Here are some rows, each followed by its group. Rows of different groups can look alike.
array([ -5, -29,  27,  27,   8, -18, -24, -11,  11,  -5, -23, -12,  41,   9, -12,  19, -20,  -9, -24,  18,  -4,   7,  26,  36, -18,  37,   4, -15,  17,   8,  15, -23]) 0
array([ -52,   60,   73,  -74,  -19,   12,   26,   39,  -21,   67,   62,   79,   -6,  -31,  -23,  -43,   18,  -10,   53,  -71,  -36,   60,  -88,   17, -114,  -99,    5,   35,   -8,  -59,  -30,   17]) 1
array([-17,   4,   0,   3,  17,  -7,  15,  -6,   5,  -4, -15,  16,  20, -11,  33, -17,  -7,   6,  -8,  28,  21,   5,  11,   3, -13,  18,  36, -26,  19,  -6,  26, -27]) 0
array([ -6,  38, -28, -35,  -4,  15,  29,  25,  15,   3,  29,  18,   1, -53,  28,  -5,  -9, -42, -26,   7, -14,  15, -39, -57,  16,  18,   4, -14,  -6, -26, -48,  13]) 2
array([ 15,   9,  11,  46, -22, -23,   3, -21,   3,  38, -16, -29,  13,  34, -10,  14,  -7, -34,   4,  12, -12,  18,  -6,  27,  16,   1, -32, -23, -18,  26, -21,  32]) 3
array([ 40,  11,  35,   0, -19,  -7, -44, -36,  24, -65, -41, -12, -36,  18, -22,  48,   7,   4,   9, -54,  22, -18, -28,  30,  25,  -9, -19,  18, -38,  49, -46,  38]) 4
array([-16,   5,   7, -37,  33,  -5, -14,  27, -23, -10,  33,  13,   5, -32,  15, -36, -35, -34, -15,  14, -32,  -3,  -4, -30, -14,  28,  14,   4,  27, -15,  10,   0]) 2
array([  7, -18, -37,   4, -24,   9,  15, -19, -14,   2, -46, -24, -46,  31, -15,  25,  20,  -2,  11, -21,  80, -32, -10, -42,  50, -23, -50, -10, -36,  17, -29,  25]) 5
array([ 42, -16, -47,  10, -29,  -3, -57, -28,  13, -25, -35, -34, -12,  23,  -8,  47,   1,   4,  -7, -27,  -5, -55,  -4,  32,  62,  10, -59,  -8, -54,  26, -68,  30]) 4
array([-32,  34,   1, -18,  36, -39, -24,  42,  -3,  -8,  28,  40,  33, -30,   1, -19, -37,   0,   1, -11, -53,  15, -19,   1,  -9,   5,  10,   9,  45,   5,  11, -25]) 6
array([ 13, -50,   4, -13,  41,  -4,  -2,   3, -10, -37,  -4, -26,  32, -24,  17, -30,   9,   9, -14,  43,  13, -19,  30, -12,  10,  21,  20,  11,  14, -25,  17, -48]) 0
array([  6, -14,  37,  20, -22, -31, -25,   2,  19,  -7, -19,  19, -50,  55, -37,  19, -10,  19,  13, -11,  21,  -9,  17,  34,   8, -69,  12, -17,  -6,  21,  -8, -22]) 5
array([ 41,   5,   9,  17, -54,  33, -34, -25,   8,  -2, -10, -17, -40,  18,  -8,  54,   7,  -6,  11, -21, -10, -10, -44,  41,  13, -23, -31, -32, -51,  27, -21,  40]) 7
array([-11, -24,   0,  14,  70, -16,  21,  -6,   2, -17,  13,  19,  55, -38,  44, -27, -30, -17, -16,  36,   3, -15,  36,  -4,  -5,  58,  63,   3,  47,  -4,   6, -49]) 8
array([ 31,  -4,  -2,   9, -41,  20, -27, -56,   6,   5, -13, -26,   8,  21, -18,  29,  21,  37,  17, -10, -14,   8,   3,  44, -32,  -3, -19, -19, -33,  30,  32,  -5]) 3
array([-48,  39,  90, -97,  11,   4,  35,  26, -10,  45,  89,  78,  49, -39,  -1, -41,  44,  15,  46, -58, -25,  85, -88,   7, -95, -48,   8,  64,  22, -53, -28, -26]) 1
array([ 15,  -4,  21,   5, -14,  -2,  12, -32,  13,   7,  -3, -20,  -7,   7, -25,  15, -26, -14,  -7, -10,   0,  37, -16,  43, -35, -42, -28, -12, -31,  23, -12,  17]) 3
array([ 40, -49, -17,  26, -10,  -8,  -6, -11, -15, -17, -50, -45,  43,  15, -21,  10,  15,  -4,  -1,   4,  28, -74,   5, -10,  62,  54, -58,  23, -39,  14, -57, -40]) 5
array([ 27, -14, -23,  22, -26,  27,   2,  -8,   6,  -8, -14, -48,  32,  32,  -6,  18,   6, -37,  -9,   4,   9,  15,  15,  12, -21,  11, -24, -35, -29,  33,  -4,  20]) 3
array([-30, -25,  -7,  23,  43, -14,   5,   1, -17,  -4,  14,  36,  18, -14,  58, -25, -10,  14, -17,  51,  14, -52,  21, -62, -11,  30,  54, -16,  54, -31,  46, -24]) 8
array([-19,  20, -44,   1,  14, -25, -11,   3,  12,  -3, -25,   2,  29,  -3,   5, -27, -30, -12, -28,  28, -20,   8,  39, -16,  31,  30,  46, -24,  16,  33,  -6,   3]) 9
array([-51,  18, -13,  37,  26, -22,  39,  16, -20,  -8,   2,  35, -44,  -3,  32, -30, -45, -19, -31,  33,  -9, -19,  -4, -36, -18,   9,  44, -34,  59, -10,  30,  13]) 8
array([-16,   7, -14,   5,  35, -27,  -2, -21,   1, -20,   4,  37,   4,  -5,  46, -28, -30, -19, -32,  48,  -6,  -9,  28, -20,   7,  52,  30, -24,  29, -30,   4, -12]) 9
array([-36,  17,  18,  -9,  17,  -3,  25,  19,  -5,  11,  42,  40, -21, -17,  16, -26, -28,  -6,   2,   3, -24,  20, -35, -11, -27, -22,  10,   2,  34, -23,  14,   7]) 2
array([ -2,   3,   0,  30, -42, -15, -14,   3,  -1,  33, -15,  -2, -25,  14,   7,   0,   4,  30,  -8,  29,  10,  14,  31,  24, -10, -41,   0,  -9,  13, -11,  41, -16]) 0
array([-18, -19,   7,   9,  21,   0,  20, -10,   5,   6,   1,  28, -32,  10,  -8,  -9, -11,   3, -14,  26,  36,   9,  -1, -15,   3, -14,  40,   0,  22, -19,  33, -38]) 0
array([ -9,  -3,  13, -12,  39,   4,  25,   9, -17, -22,  17, -14,  20, -31,  38, -41,  11,  -9,  -2,  52,   8, -30,   7, -49, -17,  36,   6,  17,  26, -48,  24, -24]) 8
array([ 16,  -9,  25,  46, -27,   0,  12, -12,  -2,  27, -29, -19,  29,  44, -31,   9,  -4,  14,  19, -11,  15,  11,  -5,  33, -33, -23, -14,  19, -16,  18,  28, -23]) 7
array([-37,   4,   0,  12,  48,  -3,  30,  11, -12,  -6,   2,  22,  13, -19,  42, -20, -21,   0, -39,  60,  10,   0,  26, -59,  -1,  23,  50,   8,  44, -25,  34,   3]) 9
array([ 39, -33, -26,  -1,  10,   0, -24,  12, -15,   4, -44, -32,  35,  79, -12,  23,  -3,  48,  11,  -7,  36, -91,  43,  23,  70,  24, -25,  32, -51,  26, -43, -30]) 5
array([ 12,  11,   0,  28,   5,   4,  10, -22,   9,  -1, -12, -57,  22,  18,   9,   7, -16, -25,  -6,  12, -24,  -8,  21,  26,  -9,  17, -21, -31, -10,  25,  18,  20]) 0
array([ 41, -38, -21,   5, -36,   4, -24,   3,   5, -17,  -2, -21,  26,  14, -40,  52,  16,   2,  27, -18, -12, -16, -12,  31,   9, -21, -39,   1, -34,  33, -34, -13]) 7
array([ -3, -18,   0, -33,  29,  23,  36,  19, -10, -15,  11, -21,  28, -43,  26, -26, -19, -20, -22,  13,  -2,  -1,  27, -56,   2,  49,   4,   5,  11, -34,   2,  -5]) 6
array([  8,  -4,  -5, -16, -47,  31,  28, -18,   1,  23, -18, -25, -16,  37, -34,  21,  21,  23,   6, -27,  24,  27,   8,  20,   0, -12, -42,  -3, -38,  26,   5,  26]) 3
array([-36,  -7,  16,  24,  23, -26,   0,  -7,  15, -18,   7,  24,  12,   5,  10, -32, -12,   6,  -4,  46, -15, -12,  40,  -4,  27,  52,  67, -25,  45, -16,  44, -45]) 9
array([  3, -40,  -5, -27,   8,  18,  33, -11,  10, -12,  -8, -33,  50,  -5,   6,  10,  27,  29, -13,  44,  19,  16,  49,  -9,  -3,  64,  -8,  15,   4, -11,  30,  -6]) 0
array([-54,  24, -15, -55,  13,  12,  25,  29, -20,  29,  34,  36, -64, -33,   5, -23,   9, -22, -28,  -8,  22,  17, -30, -40,   3, -45,  10,   4,   9, -51,  -5,  27]) 2
array([ -4,  -9,  14, -15,  42,  -3,  16,  11, -14, -39,  19,  -7,  35, -64,  38, -22,   1, -39, -10,  17, -12, -17, -16, -44,   9,  54,  17,   7,  24,  -5,  -6, -14]) 6
array([-32,  59,  12, -81,  -5,  11,  21,  39, -36,  26,  70,  58, -62, -58, -17, -36,  43,   7,  14, -49,  -6,  49, -68, -41, -32, -69, -27,   7,   4, -38, -16,   5]) 1
array([-28, -11,   7, -16,  44,  -6,  16, -21,  16, -16,  -5,  35, -36,  10,  19, -17, -21, -21, -32,  27,  15,   3,  20, -30,  27,   1,  64,  22,  10,  -8,   4,  21]) 9
array([ -1, -17, -23,   1,   9,  25,  21,  -1,  -3,  12,  -5,   4,  -3,   9,  16,   2,  -4,  -2, -13,  10,   7, -21,  24, -28,  26, -10,  41,   3,  10, -21,  40,  -6]) 0
array([ 46,   0, -15,  -8, -10, -23, -44, -38,  23, -40, -23,  -9,   4,  33,  -2,  66, -22,  -2,  25, -45,  -6, -28, -15,  36,  37,   0, -17, -15, -29,  33, -56, -11]) 4
array([-32,  29,  31, -15,  13,  21,  22,  10,   7, -10,  17,  15,  -7, -30,   0, -16,   7,  42,   6,  20,   9,  32, -14, -36, -27,   4,  27,   8,  37,   0,  26,  -2]) 6
array([-14,   9,  10, -78,  -6,  26,  46,  51, -31,  56,  67,  41, -10, -47,  -3, -44,  68,  37,  19, -52, -35,  83, -65, -15, -47, -84, -31,  51, -17, -43,  11,  11]) 1
array([ 52, -27,  25,  36,   0,  18, -52, -19,  20, -47, -38, -34,  34,  38,  16,  75,   4,  45,  25, -19,  14, -50, -37,  29,  34,  25, -28,  13, -35,  18, -49, -41]) 4
array([ 15, -13,  31,  48, -39, -14,   2, -23,  27,  -9,   0, -10,  21,  11, -17,  20,  17,  32,  12,   5, -22,  26,  11,  57, -65, -29, -23, -17,   5,  27,  41, -17]) 3
array([ 44, -29,  27,  -3,  10, -19, -60, -25,  -6, -44, -28,  -8,  -5,  24, -23,  45,   6,  20,   6, -48,   9, -34,  -9,  41,  44,   6, -38,  32, -25,  46, -49, -13]) 4
array([-66, -23,   4,   9,  45, -17,  -2,   9,   3, -29,   8,  41,  20,   1,  38, -33, -34,  -7, -24,  55,  -2,  -9,  25, -30,  -9,  37,  57, -13,  76, -12,  49, -25]) 8
array([ 17,  -2, -38,  20, -29,  -9, -30, -33,  23,  -1, -37, -17, -15,  18, -30,  41,  16, -11,  21, -40,  17,  11,  -5,  24,  22, -21,   2, -29, -24,  36, -34,  -1]) 7
array([ 30,  14, -26,   7, -28, -24, -53, -17,  -2, -49, -53, -12, -21,  28, -11,  47, -19, -19,  -2, -43,  -6, -74, -14,  22,  60,   8, -46, -29, -42,  44, -87,  18]) 4
array([-40,  33,  16, -60,   6,  15,  20,  61,  -7,  47,  66,  56,  12, -26, -25, -38,   2,   8,  35, -64, -56,  64, -68,   6, -43, -63,   7,  51,  -3, -30, -26,  -6]) 1
array([-15,  -4,  20, -23,  57,  10,  22, -11,  20,   3,  -2, -25, -16,  -5,   9, -13,   1,   0, -24,  19,  43,  30,  23, -15,  31,  36,  33,  12,   9,  -6,  18, -25]) 0
array([ 33, -16,  -4, -15,   2, -23, -45,  -9,  -2, -23, -34, -20,  22,  28, -40,  14,  19,  29,  14,  -1,  54, -47,  43,   9,  43,  41, -38,  13, -47,  37, -68, -18]) 5
array([-11,  10,  -5, -27,  33,   9,  -7,  35, -25,   1,  36,  21,  61, -56,  26, -18,   6,   5,   1,  16,  -1,   6,  10, -28,  -6,  35,  41,  18,  23, -36,  10, -33]) 2
array([ 32,   3,  11,  27, -45, -15,  28, -18,   0,   9, -25, -25,  -1,  17,  -5,  22,  27,   9,  18,   2,  -8, -34,   5,  29,  -2, -21, -34,  -5, -26,  21,   1,  16]) 3
array([-28,  42,  12, -56,  75,   3,  21,  48, -20,   1,  40,  41, -74, -11,  13, -34, -13, -11, -11, -18,   7,  50,   0, -10,  -7, -19,  31,  16,  35, -16,   1,   6]) 2
array([ 48, -23, -22, -10, -58, -14,   4, -17,  26, -10, -18, -25, -10,  37, -50,  21,  16,  42,  23, -29,   1, -12,   6,  13,  47, -12, -45, -10, -47,  32, -32,   7]) 7
array([-30,  17,   1,  32,  34,  -6,  51,  14, -18,  -1,  31,  25,  33,  -6,  23, -27,  -4,  -1, -23,  35,  -6,  18,   2, -46,  -5,  33,  17,  -6,  58,  -5,  56,  -3]) 8
array([ -1,  31,  -1, -15,   1,  32,  11,  50,  -1,  -3,  44, -13,  79, -61,  16, -20,  -8, -32,   2, -12, -69,  32,  15, -14, -10,  51, -18,  26,   7, -20,  16, -26]) 6
array([ 19,   2,  39,  18, -30,  -3,  -4,  15,  11,   3, -21,  -2,   6,  31, -33,  34,  10,  30,  22, -23, -17,   0,  10,  39,   0, -25, -22,  -1,  -4,  17,   4,   5]) 3
array([ 19,   8,  20, -85,  -7,  22,  25,  27, -33,  34,  70,  26,  81, -83,   7, -38,   2,  -4,  35, -38, -47,  32, -62, -34, -64,  -7,  -2,  41, -13, -34, -45, -39]) 1
array([-34, -24, -10,  20,  33, -31,  25,  14,   6, -17,   4,  37,   5,   1,  44, -28, -31,  10, -34,  64,  -7, -15,  23, -65, -30,  20,  30, -20,  61, -27,  55,  -1]) 9
array([ 53,  -6, -26,  20, -16, -19, -87,  10,   5,   0, -25,  -1, -13,  31, -37,  42,   6,  31,  23, -49,   1, -30,  -2,  65,  43,   1,  -3,  16, -27,  52, -53, -31]) 4
array([-14,  21,  13,  10, -15,  -4,  -2,  42, -13,  12,  30,  26,  36, -43,   7,  -4, -33, -10,   3,  -2, -61,   1, -23, -28, -26,  11,   0, -16,  32, -18,   4,  -1]) 6
array([ 62,  14,  25,  -5, -25,  19, -46, -15,  13, -36, -41, -54, -29,  11, -24,  41,   8,   1,  24, -27,  16,  25, -10,  50,  42, -15, -40,  29, -30,  66, -12,  44]) 7
array([ 39,  11, -24,   0, -39,   0, -29, -13,  15, -43, -33,  -8, -30,  38, -17,  67,   8,  29,   0, -35,  26, -43, -16,  38,  36,  15, -39, -10, -42,  15, -31,  33]) 4
array([-20, -10, -19,  17,   8, -14,  37,  -1,   3,  29, -19,   1,  14,  -2,   0, -14, -16,  22, -23,  15,  17,  31,  58,   6,   2,  34,  44,  -7,  21, -13,  12, -40]) 0
array([-58,  25, -32,   9,   1, -30,  11,   7,  -2,  -1,  -2,  51, -52,  -7,  24, -24, -26, -19, -32,  20,  12,  -2,  23, -22,  19,  -8,  39, -41,  41,   0,  15,  -4]) 8
array([  2,   5, -29,  66, -40,  -6,  -8, -23,  20,  20, -16, -19, -32,  42, -37,  32, -23,   4,  13, -19,  -8,  17,   3,  54,   3, -49,  -1, -17, -24,  33,  -7,  -9]) 3
array([-66,  -9,  29,  36,  40, -41,  19,  -7,  19, -26,   9,  55, -39,   9,  13, -20, -33,  10, -25,  46,  19,  12,  21, -16, -15,  19,  74,  12,  83,  -7,  52, -42]) 9
array([ 34, -13,  12,   5, -17,   2, -18,   1, -13,  -5, -15, -47,   7,   0,  -4,  17,  -3,  -5,  11,  -2,   5,  -4, -28,  12, -13,  -4, -32,  -1, -25,  35,  16,  11]) 3
array([-30,  -3,  -5,  37,  -1, -28, -29, -18,   6,  -5, -22,  -6, -23,  22,   4, -12, -18,   5, -10,   7, -27, -13,  29,   4, -28,  -7,  32, -24,  22,  12,  20,  -9]) 0
array([  0, -10, -10,  25, -24,  16,   9, -11, -10,  19, -13, -44, -10,  23,   3,  -3,  -4,   0,  -8,  33,  19,  -2,  29,  -2, -23,  25, -17, -15,  -6,   1,  32,   8]) 0
array([-28,   5,   9, -23,  25,  -7,  23,  30,  19, -10,  21,  26, -16, -15,  11, -38, -12,   0,  -6,  24, -32,  28,  24, -39, -16,   4,  31,  -4,  44, -19,  31, -14]) 8
array([-11,  44, -19, -34,  37,  16,  -1,  35,  -4,  -4,  35,  21,  39, -51,   3,  -6, -23, -24,  -9, -16, -44,  28, -14, -19, -10,  25,  -9,   7,  18,  11,  -3,   8]) 6
array([ 35, -17, -18,  52, -53,  11,   1, -18, -19,  20, -29, -30,  -5,   7, -22,  28,  17,   9,   9, -18,   3, -20,   7,   8,   8, -19, -42, -12, -25,  33,   6,  19]) 5
array([ 42,  17,   4,  18, -21,   5, -20, -40,  28, -18, -15, -34,  -9,  36,   0,  64, -17, -11,  22, -47,  -5, -11, -26,  48,  29, -29, -20, -36, -43,  53, -33,  36]) 7
array([-50,  27,  18,  -8,  43, -19,  25,   4,  -5, -15,  21,  46, -17,  -9,  12,  -8,   9, -12, -11,  12,  26,   1,   4, -36,   1,   6,  17,   8,  42, -30,  -6, -24]) 2
array([-24,   4,  22,   6, -11, -10,  26,  -2,   4,  14,  -5,  12,   5,  -4, -21,   6,  -4, -11, -15,  21, -13,  30,  -1,  26,  -4,   1,   5, -18,  -6,   9,  16,  11]) 0
array([ 25,   6, -30,   3, -36,  26, -35, -42,  20, -31, -21,  17, -81,  42,   0,  62, -12,  -1,  -3, -43,  17, -13, -42,  30,  69, -39,   5,   0, -35,  27, -30,  40]) 4
array([ 43,   3, -16,  43, -25, -14, -43,  -9,  -7,  -4, -39, -36, -25,  32, -23,  32,  13,  -3,  14, -31,  16, -11,  14,  64,  54, -16,   4,  -6, -25,  62, -16,  30]) 7
array([-20,  48,  32, -72, -22,  35,  20,  32, -11,  18,  70,  26,  14, -51, -21, -35,  32,   1,  34, -48, -37,  66, -79,  10, -54, -35, -18,   4, -22, -27, -35,  -4]) 1
Which 3 groups are nearest to each row below, nearest first, going by the average distance to the group's rows?
array([ 33, -12, -60,  23, -46,   1,  14,   4,  -6,  25, -25, -24, -17,  25, -20,   1,   3,  -6,  13, -28,  -6, -26,   5,  11,  17, -47, -44,  -7, -42,  -5,  -3,  41]) >> 3 7 5
array([  2,  -5, -38,   3,  41,  13, -13,  13,   9,   2,  11, -10,  24, -22,  26, -20, -35, -39, -10,  20, -41,  19,   7,  25,  -2,  58,  26, -21,   2,  -1, -12,  -6]) >> 6 0 9
Which 3 other groups have their centres nearest to the centre of group 2, nearest first?
6 8 9
Which 4 groups are nearest to each row below, nearest first, going by the average distance to the group's rows?
array([-40,  20,  48, -15,  -1, -25,  15,  33,   5,  -6,  45,  35, -17, -36,  -7, -12, -24,   9,  33, -18, -30,  50, -32,  -5, -46, -41,  22,  15,  34, -11,  34,  -6]) >> 2 6 1 8
Which 4 groups are nearest to each row below, nearest first, going by the distance to the centre of the group?
array([-33,  -4,  -8, -10,   5,  10,  27, -17,   5,   5,  -8, -12, -51,  -5, -13, -17,  -7, -33, -38,  25,  44,  32,  29, -25,  26,  -9,  11,  -1,   8, -24,  24,  30]) >> 0 2 9 8
array([ 21,  -5,  -9,  31, -10, -37, -10, -30,   4,  -2, -51,  -6,  11,  46, -36,  10,   8,   0,   0,   2,  23, -44,  11,   2,  19,   8, -34,  -4, -30,  24, -32,   5]) >> 5 7 3 4
array([ 36, -23,  51, -10,  13,   6, -15, -17,  11, -28, -21, -27,  34,  14,   9,  40,  42,  32,  28,  -3,  15,   5, -15,  35, -14,  -7, -34,   8, -20,  22,   0, -12]) >> 3 7 5 0
array([-27,   7,  25, -52,  35,   2,  -3,  48, -23,  19,  31,  34,  20, -28,   4, -33,   4,   3,  30,   0, -25,  10,  -7, -22, -63,   4,  29,  22,  23, -46,   9, -21]) >> 2 6 8 1
array([ 33, -31,  -9,  19, -15, -10,   1, -14,   4,  21,   3, -35,  65,  18, -18,  21,  19,   8,  25,  -5, -11,  -5,  23,  16, -12,  19, -39,  12, -19,   3,  10, -15]) >> 3 0 5 7
array([-47,  15,   6, -51,  17,  -6,  43,  43,  -2,  25,  45,  72, -49, -33, -13, -27,  -1,  -3,   5, -47,  -8,  31, -75, -36, -34, -85,  13,  -7,   7, -47, -29,  24]) >> 1 2 6 8
array([ 42,  38,  12,  18, -69,  34,  20, -24,   0,   3, -21, -35, -35,  15, -20,  23,  59,  16,   9,   0,  18,  15, -21,  12, -19, -41, -47, -13, -33,  15,   2,  26]) >> 3 7 5 4
array([-44,   9,  -8, -26,  -3,  -5,  42,  16, -11,  10,  25,  44, -67, -15,   6, -22,  -7,  16,  -2,  -1,  18, -30, -25, -34, -15, -34,  -1,  -6,  11, -44,   9,  13]) >> 2 8 0 6
array([ 30, -37,  16, -34,  26,   1, -37,  -1,   2, -62, -14, -14,  13,  30, -13,  30,   4,  34,   8, -21,  40, -39,  17,  28,  16,  45, -29,  24, -22,  59, -23, -34]) >> 5 4 7 3
array([ 21, -11, -12,  24, -33, -39, -21, -18,  14,   5, -12, -43,   7,   7,   5,   6,   0,  -2,  -4,  26, -27,  -6,  31,   7,   7,  -6,   4, -33, -14, -10,  13,   7]) >> 0 3 7 5
array([ -4, -36, -41,  32,   5, -17,  15,  -8,   5,  10, -18, -11,  25,   9,   3,  -6,   5,  39,  19,  22,   0, -15,  55,  -6, -14,  10,  23,  -8,  22,   8,  44, -24]) >> 0 9 8 3
Which 4 groups are nearest to each row below, nearest first, going by the distance to the group's nearest row?
array([-61,  17,  -4,  16,  43, -38,  24,  -7, -18,  11,  -5,  39, -31,  -6,  13, -38, -22, -25, -29,  60,  -3,  20,  33, -43, -11,  24,  76, -12,  65, -18,  42,  13]) >> 8 9 2 0
array([ 46,   0,  -6,  32, -15,  14, -86, -36,  19, -32, -41, -16,  11,  50,   6,  74, -23, -17,   7, -40,   6, -69,  -9,  43,  44,  35,   4, -37, -39,  29, -57,  17]) >> 4 7 5 3
array([-10,  -9,   6, -56,  39,   9,  10,  33, -20, -13,  25,  20,  29, -41,   3, -49,  26,  -3,   9,   5,  -9,  25, -12, -37, -23,  14,  19,  36,  27, -18,  -4, -29]) >> 2 8 6 0
array([  5,  33, -21, -40,  -6,  59,  -5,  21, -12,  16,  41,  14,  -2, -71,   8, -26,  21, -17,  11, -13, -25,   9, -49, -23,  23, -36,  -9,  -7, -10, -45, -17,  14]) >> 2 6 1 0
array([-54,  42,  52, -38,  51,  -9,  22,  16,   3,  -9,  55,  59, -60, -13,   4, -22, -33, -28,   7, -19,  -8,  15, -55,   0, -27, -42,  20,  10,  31, -18,  -6,  25]) >> 2 6 8 1
array([-29, -17, -15,  29,  19,  -6,  44,  -9,   0,  -1,  -9, -12,  21, -16,  23, -15,  -3, -26, -34,  39,  34,  15,  22, -11,  12,  48,  41, -34,  24, -13,  47, -14]) >> 0 9 8 6
array([-26,  14,  18, -54,  46,  39,  33,  28, -21,   8,  40,  -4,  44, -39,  10, -37, -25, -13, -21,  21, -31,  16, -32, -47, -18,  18,   4,  37,  -5, -17,   3,  -7]) >> 2 6 8 9
Group 0 spreads out most along one direction. Which 3 other groups' directions of most spread are closest to that one, closest first?
6 8 5
Group 1 spreads out most along one direction. Which 3 other groups' directions of most spread are closest to that one, closest first?
2 8 5
Which 3 groups are nearest to each row below, nearest first, going by the distance to the centre of the group?
array([ 11,  23,  18,  30, -41, -15,  36,  -3,   8,  44, -20, -31,   7,  22, -31,   6,  -1,  14,   4,   6,  -1,  22,   5,  28, -29, -17, -35,   5, -13,   7,  27,  40]) >> 3 0 7
array([ 23,  -6, -12, -26,   5,  22,  -1, -31,   4, -27, -34, -43, -40,  44, -17,  19,  14,   4,   4, -24,  84, -11,  17,   8,  23,  -2, -44,  24, -43,  23, -40,  28]) >> 5 7 4
array([-42,  35,  24, -10,  41,  15,  36,  11, -11,   3,   8,  28, -45, -23,  18, -24,   1, -23,  -5,  -5,  23,   7, -25, -55,  26, -15,  29,  11,  32, -18,  -1,  53]) >> 2 8 6
Which 3 groups are nearest to each row below, nearest first, going by the distance to the group's nearest row?
array([ -5,  31,  37, -29,  14,  34,  -6,  30, -22,  17,  50,  35,   7, -49,  15, -23,  18,  10,  29, -27, -20,  16, -36, -16, -19, -12,   6,  45,  15, -45,  -7, -33]) >> 2 6 1
array([ 20,  -8, -38,  27, -54, -25,  14, -38,   5,  19, -12, -33,  10,  16, -10,  19,  19,  19,   8,  14,  -3,   5,  36,  33, -35, -11,  -8, -17,  -9,  11,  54,  12]) >> 3 0 5
Which 3 other groups have their centres nearest to the centre of group 0, nearest first?
9 8 3
Group 2 spreads out most along one direction. Which 3 other groups' directions of most spread are closest to that one, closest first?
1 8 4
Which 3 other groups have their centres nearest to the centre of group 6, nearest first?
2 8 0
Which 3 other groups have their centres nearest to the centre of group 9, nearest first?
8 0 2
Group 5 spreads out most along one direction. Which 3 other groups' directions of most spread are closest to that one, closest first?
1 8 2
